Here is a table of points, one per row:
[-0.556 0.518 0.278 -1.293 -0.044 -0.197 0.504 -1.469 0.452 1.306
 -1.745 0.633 -1.572 1.325 -0.647 1.355 0.808 -0.315 0.760 -0.170
 -0.911 -1.483 -0.257 -0.655]
[-1.403 -1.064 0.870 -0.711 -0.202 0.705 1.923 -0.194 0.658 -0.623
 0.260 -1.938 0.299 -0.951 -1.145 0.204 -1.613 1.715 1.351 0.328
 -2.559 1.742 0.807 0.270]
[-3.391 2.242 0.551 -0.392 -0.625 0.957 0.004 2.231 0.474 -1.180
 0.200 1.521 -0.376 -2.221 1.175 0.451 0.453 -0.551 -0.248 0.829
 0.271 -1.571 -0.142 0.954]
[0.288 -3.163 1.394 -0.251 0.788 1.207 0.262 -0.897 -1.264 -0.504
 1.047 -0.487 -0.886 -0.836 1.522 -0.589 1.040 -2.937 -0.380 1.541
 0.919 -1.296 0.044 0.481]
[0.290 0.609 0.103 0.147 -0.951 -0.173 0.155 -0.496 -0.494 -0.654
 0.884 -1.015 -0.187 -0.413 -0.458 -0.148 -0.975 -0.536 0.646 -1.176
 0.789 -0.632 0.121 -0.020]
[0.329 2.153 0.253 -1.020 0.762 -0.498 1.410 -0.404 0.733 -0.600
 -0.325 1.408 -1.245 -1.102 0.935 1.200 -0.724 0.720 0.545 0.518
 0.734 1.973 -0.999 0.276]
[-0.873 -0.989 -0.319 0.704 2.215 -1.472 -0.986 0.257 0.313 1.900
 -0.151 -0.574 0.429 1.605 0.032 -0.101 0.627 -1.009 -0.031 -1.088
 0.428 -0.736 0.932 -0.335]
[-0.233 0.113 0.582 -0.593 1.084 -0.549 0.185 1.067 -1.696 -1.296
 -0.154 0.260 1.374 -0.248 -0.778 1.485 0.644 -0.765 -1.380 1.572
 0.890 0.427 -0.531 0.643]
[0.254 -0.127 -0.598 -0.886 1.397 0.659 1.528 0.304 -0.114 1.139
 -1.033 0.499 -0.674 -0.630 -1.262 1.208 0.433 0.369 0.164 0.327
 0.289 0.081 -0.525 -0.429]
[-0.222 -0.054 3.012 0.662 -1.374 -2.189 0.227 0.098 -0.948 0.262
 1.107 1.449 1.588 1.071 -0.769 0.245 1.967 -0.232 1.929 -0.268
 -0.874 0.927 -1.822 -1.544]
[1.188 -0.410 -0.651 -1.009 0.066 -1.583 -2.145 -1.040 -0.409 0.160
 1.038 -0.498 0.583 -1.031 2.008 0.208 -0.773 -0.803 0.855 -1.072
 0.520 0.927 0.216 -0.784]
[0.734 0.331 0.026 -0.008 -0.708 0.628 -0.981 -2.371 -0.756 -1.792
 -0.411 -0.635 1.696 -0.588 -1.619 0.636 -0.831 -0.778 1.758 -0.322
 0.084 -1.067 0.146 1.171]
[2.276 -0.427 -0.038 0.132 -0.441 -0.818 2.149 -0.350 0.211 -0.891
 0.567 -1.913 0.515 -0.912 -0.459 -0.452 -1.854 -2.613 1.866 -1.648
 1.191 -0.749 -0.621 1.002]
[0.333 -0.971 -0.605 -0.300 -0.291 -0.202 -0.564 -0.122 -1.170 0.224
 0.375 0.234 0.465 -0.048 0.004 -0.436 0.786 0.142 -1.661 -0.724
 -0.446 -0.083 0.011 0.032]
[-0.716 1.894 -0.608 3.101 -0.255 0.471 -0.412 -0.120 -0.598 -1.120
 -1.757 -1.764 -0.102 -0.311 1.400 0.544 1.577 -1.058 0.699 -0.559
 0.229 2.091 0.703 2.377]
[0.897 0.406 0.067 1.183 -0.627 -0.036 -2.515 -0.492 0.573 -0.952
 0.472 -1.666 -0.290 0.414 0.956 0.032 0.722 0.768 -1.147 -0.473
 1.306 0.824 -0.539 0.027]
[0.081 0.128 -1.208 -2.395 -1.618 0.779 -0.692 -1.268 -0.581 1.810
 -0.664 0.011 0.908 -0.523 -0.990 -1.195 1.505 -0.701 -1.812 0.224
 -1.759 -1.754 2.418 0.679]
[0.051 -0.426 0.199 0.867 -0.206 0.186 -1.261 -1.344 -0.535 0.213
 0.857 -0.250 0.001 -0.498 1.969 1.652 -0.522 -0.387 0.616 0.551
 0.832 0.324 0.543 0.515]
[-0.446 -0.905 -0.293 0.147 0.451 1.103 0.335 -0.130 -0.551 -0.767
 0.476 0.241 0.123 0.121 0.231 0.424 0.080 0.388 -1.885 -0.786
 0.238 0.498 -1.070 -0.245]
[0.383 0.176 -0.427 0.441 1.352 -0.514 1.990 0.705 -0.541 1.315
 0.434 0.886 0.089 -0.431 -0.777 0.293 1.706 1.016 0.077 0.548
 0.043 0.042 -0.156 0.738]
[-0.256 -0.513 -0.391 0.782 1.842 -0.523 -0.593 0.356 -0.033 0.436
 0.518 -0.008 0.886 1.038 -0.110 0.730 0.691 -0.044 -0.711 -0.837
 0.253 -0.688 0.153 -0.245]
[0.776 0.499 0.983 0.198 -1.339 1.583 0.329 1.313 0.902 1.376
 0.530 -1.067 1.758 -0.665 0.312 0.031 -0.957 -0.205 0.160 1.145
 -2.030 1.889 0.081 -2.541]
[-0.393 -0.596 -0.291 0.386 -0.072 1.261 -0.074 0.216 0.282 -2.005
 0.943 0.069 0.230 0.461 0.265 0.633 0.502 0.962 -2.036 -1.553
 0.131 0.297 -1.918 -0.344]
[-0.234 -0.582 -0.892 -0.046 -0.361 0.309 -0.034 -0.179 0.041 -0.819
 -0.238 1.032 0.229 0.277 0.021 0.184 -0.888 0.195 -1.221 -0.494
 -0.142 -0.042 -0.726 -0.836]
[0.247 -0.095 0.935 0.455 -1.972 0.283 0.932 1.946 1.741 -0.591
 -0.895 1.502 0.476 -0.071 -1.220 -0.678 -0.061 -1.210 -0.348 -1.585
 1.742 0.210 2.498 0.529]
[-0.027 0.758 -0.255 1.837 -1.315 -1.063 -0.368 -0.697 1.186 -0.958
 -0.111 1.057 -0.770 -1.217 -2.191 -1.020 -1.087 0.748 0.167 1.416
 -0.865 -1.128 0.196 -0.982]
[0.756 1.013 1.406 0.155 1.879 -0.252 0.172 0.423 -0.413 1.632
 -0.204 0.207 0.097 -0.559 -1.416 1.225 0.894 1.783 0.727 -0.079
 -0.046 -0.837 0.127 0.899]
[-1.973 1.495 1.568 -0.993 -0.131 -2.361 1.492 -1.081 -1.526 -0.217
 0.780 -0.858 0.867 1.364 0.199 -0.784 -0.378 0.840 -0.151 -0.613
 0.458 0.005 1.963 -0.320]
[0.119 0.314 -0.904 -0.789 -1.255 0.027 -2.322 0.805 -2.331 -0.251
 -0.052 -1.617 -3.334 0.449 -1.384 -0.464 -0.239 -0.114 2.082 -0.697
 0.771 -0.037 1.741 -0.536]
[0.598 -0.272 -0.722 0.802 -0.930 0.613 0.394 -0.324 -0.209 -0.232
 2.259 -0.985 -1.057 0.277 -0.115 -0.225 -1.577 -0.930 0.080 -0.716
 0.521 -0.192 -0.851 1.400]
[-0.717 1.659 0.331 -0.428 -0.259 0.971 0.399 -0.997 0.856 1.043
 0.787 -1.217 2.286 0.814 -0.834 -2.665 0.635 0.626 2.622 0.928
 2.280 0.506 -1.005 -1.776]
[0.230 0.272 -0.135 0.920 -0.982 0.460 -0.624 -0.398 0.836 0.503
 3.670 -0.898 0.078 2.676 -0.208 0.296 -1.197 -0.161 -2.269 1.199
 0.269 1.139 -2.099 2.683]
[-0.205 1.131 0.315 0.053 -0.365 0.215 0.980 -0.934 -1.597 0.423
 -0.608 1.237 0.606 0.145 0.187 0.444 -1.260 -0.168 -2.062 -0.250
 -0.113 -0.707 0.278 -1.095]
[0.082 -1.111 0.717 0.227 0.954 -0.628 -1.961 -0.265 -1.349 0.264
 0.775 0.390 0.633 0.455 0.878 -0.512 -1.618 1.337 1.821 1.466
 0.861 -0.525 1.046 0.133]
[1.445 -0.472 -1.323 0.334 -2.327 -1.353 1.790 2.141 1.013 0.338
 -1.157 -1.809 -0.180 0.784 2.160 1.491 0.519 0.964 -1.182 0.828
 -0.179 -2.011 -0.725 0.026]
[-1.317 -0.383 0.884 -0.389 -0.793 -1.538 0.188 -0.995 1.683 -0.302
 -1.230 0.239 -0.759 -1.057 -0.248 -0.720 -1.099 0.637 -0.513 0.854
 0.677 0.375 -1.795 0.001]
[-0.520 -1.507 -2.538 -0.038 -0.028 0.934 0.598 0.719 0.897 1.500
 -0.853 0.634 0.045 -0.335 -0.173 1.231 0.648 0.866 0.134 -0.218
 -0.349 -0.191 0.008 -0.636]
[0.435 -1.592 0.654 0.115 1.154 -0.717 -2.022 1.002 2.388 0.695
 -0.631 0.923 0.062 1.749 -0.311 0.039 -0.434 1.010 1.499 0.350
 0.294 0.185 1.405 1.340]
[-0.121 0.047 1.050 1.222 -0.571 0.189 0.842 0.666 1.127 0.327
 0.147 -0.903 0.718 -0.239 0.185 -0.858 -0.898 -1.193 0.123 0.184
 -3.472 1.317 0.549 -1.128]
[0.954 0.581 0.082 -0.018 0.644 -0.174 -0.830 1.027 0.618 1.826
 -0.312 0.050 -0.833 -1.350 0.387 -0.964 0.767 1.214 0.010 -0.665
 -0.807 -1.339 -0.894 -0.212]
[0.387 -0.231 0.100 0.516 2.339 0.728 -0.988 1.525 -1.307 1.155
 -2.080 1.167 1.114 2.726 1.084 -1.363 -2.730 -0.797 0.263 -0.656
 1.009 -0.047 -0.593 1.328]
There is one direction along which these points spread out most. Take the direction at right angles to it along which they spread out most. Go by this last direction. How far along it is each point below, from 0 to 99? The average is 50, and the first point in the table lies past the average. One standard deviation of the points above along it is 16.
[0.679 -1.528 0.136 -0.380 -0.056 -0.741 -1.157 -0.071 -2.323 0.625
 -0.317 0.207 -0.702 -0.742 -0.122 -0.515 0.509 -0.507 -1.269 -0.572
 0.410 1.439 0.889 0.363] 64
[-0.059 -0.387 0.931 0.299 -0.267 0.460 0.241 0.534 0.755 -1.299
 0.346 -0.542 0.673 0.270 -0.725 0.049 0.519 -0.096 -0.510 -1.355
 -0.824 0.250 -0.479 -0.716] 39
[1.012 -0.403 -2.214 -1.003 -0.528 0.409 1.240 0.357 0.839 -0.794
 -0.078 1.968 0.399 -0.295 1.916 -1.695 2.132 0.623 1.380 0.021
 -0.710 0.703 1.152 1.938] 56
[0.094 -0.668 -0.930 0.185 -0.031 0.164 -1.466 0.412 -1.070 0.043
 0.323 -0.938 -0.986 0.083 -0.204 -0.387 0.370 0.485 -0.310 -0.868
 0.695 -0.088 0.278 -0.116] 61
[-0.490 -0.953 -0.851 0.658 0.394 1.181 0.508 0.095 -0.034 -0.981
 0.762 0.295 0.111 0.004 -0.055 0.714 0.592 0.374 -1.933 -0.875
 -0.016 0.596 -1.164 -0.764] 54
[0.698 2.526 -0.215 -2.166 0.681 -0.854 -0.842 0.784 1.633 -0.161
 -0.932 -0.147 -1.266 0.319 -0.215 -0.134 0.343 -1.373 0.928 1.448
 -1.058 1.043 -0.603 0.366] 47
[-0.178 0.520 -0.720 0.076 -0.304 0.000 0.563 -1.551 -0.236 -1.738
 -0.240 0.398 -0.143 -0.290 -0.309 -0.728 -1.152 0.131 0.348 0.942
 -1.179 -1.166 0.505 -0.565] 37
[0.255 0.232 0.556 -0.210 1.314 -0.028 -0.389 0.510 0.386 1.786
 0.510 0.876 -0.400 -0.593 -0.195 0.634 1.004 1.242 0.961 -0.377
 -0.679 -1.292 -0.196 0.769] 69
[1.563 0.929 1.755 -1.563 1.116 2.752 0.096 -0.313 0.579 -1.694
 -0.291 0.714 -1.143 1.399 1.441 -0.543 1.628 1.541 -0.314 0.250
 -0.131 -1.066 2.671 -0.521] 63
[-0.881 0.423 -0.582 0.333 -0.694 0.763 0.007 -1.224 -0.214 0.876
 -0.948 1.433 -1.222 -0.113 0.595 -0.377 -0.851 -0.047 -0.776 0.425
 -0.073 -0.259 0.350 -2.228] 53
[-0.535 -0.218 -2.083 1.057 2.038 -0.591 1.280 1.101 -0.171 -0.294
 0.457 0.583 -0.872 -0.053 -1.595 0.942 0.299 -1.199 -0.343 1.782
 -0.307 0.654 -0.455 -1.427] 58
[-1.684 -0.921 0.057 -1.115 -0.546 -0.942 0.504 -0.866 1.295 -0.467
 -3.105 -0.396 -0.338 -1.504 0.672 -1.029 -0.681 0.031 -0.079 1.021
 0.399 0.520 -1.666 0.057] 43
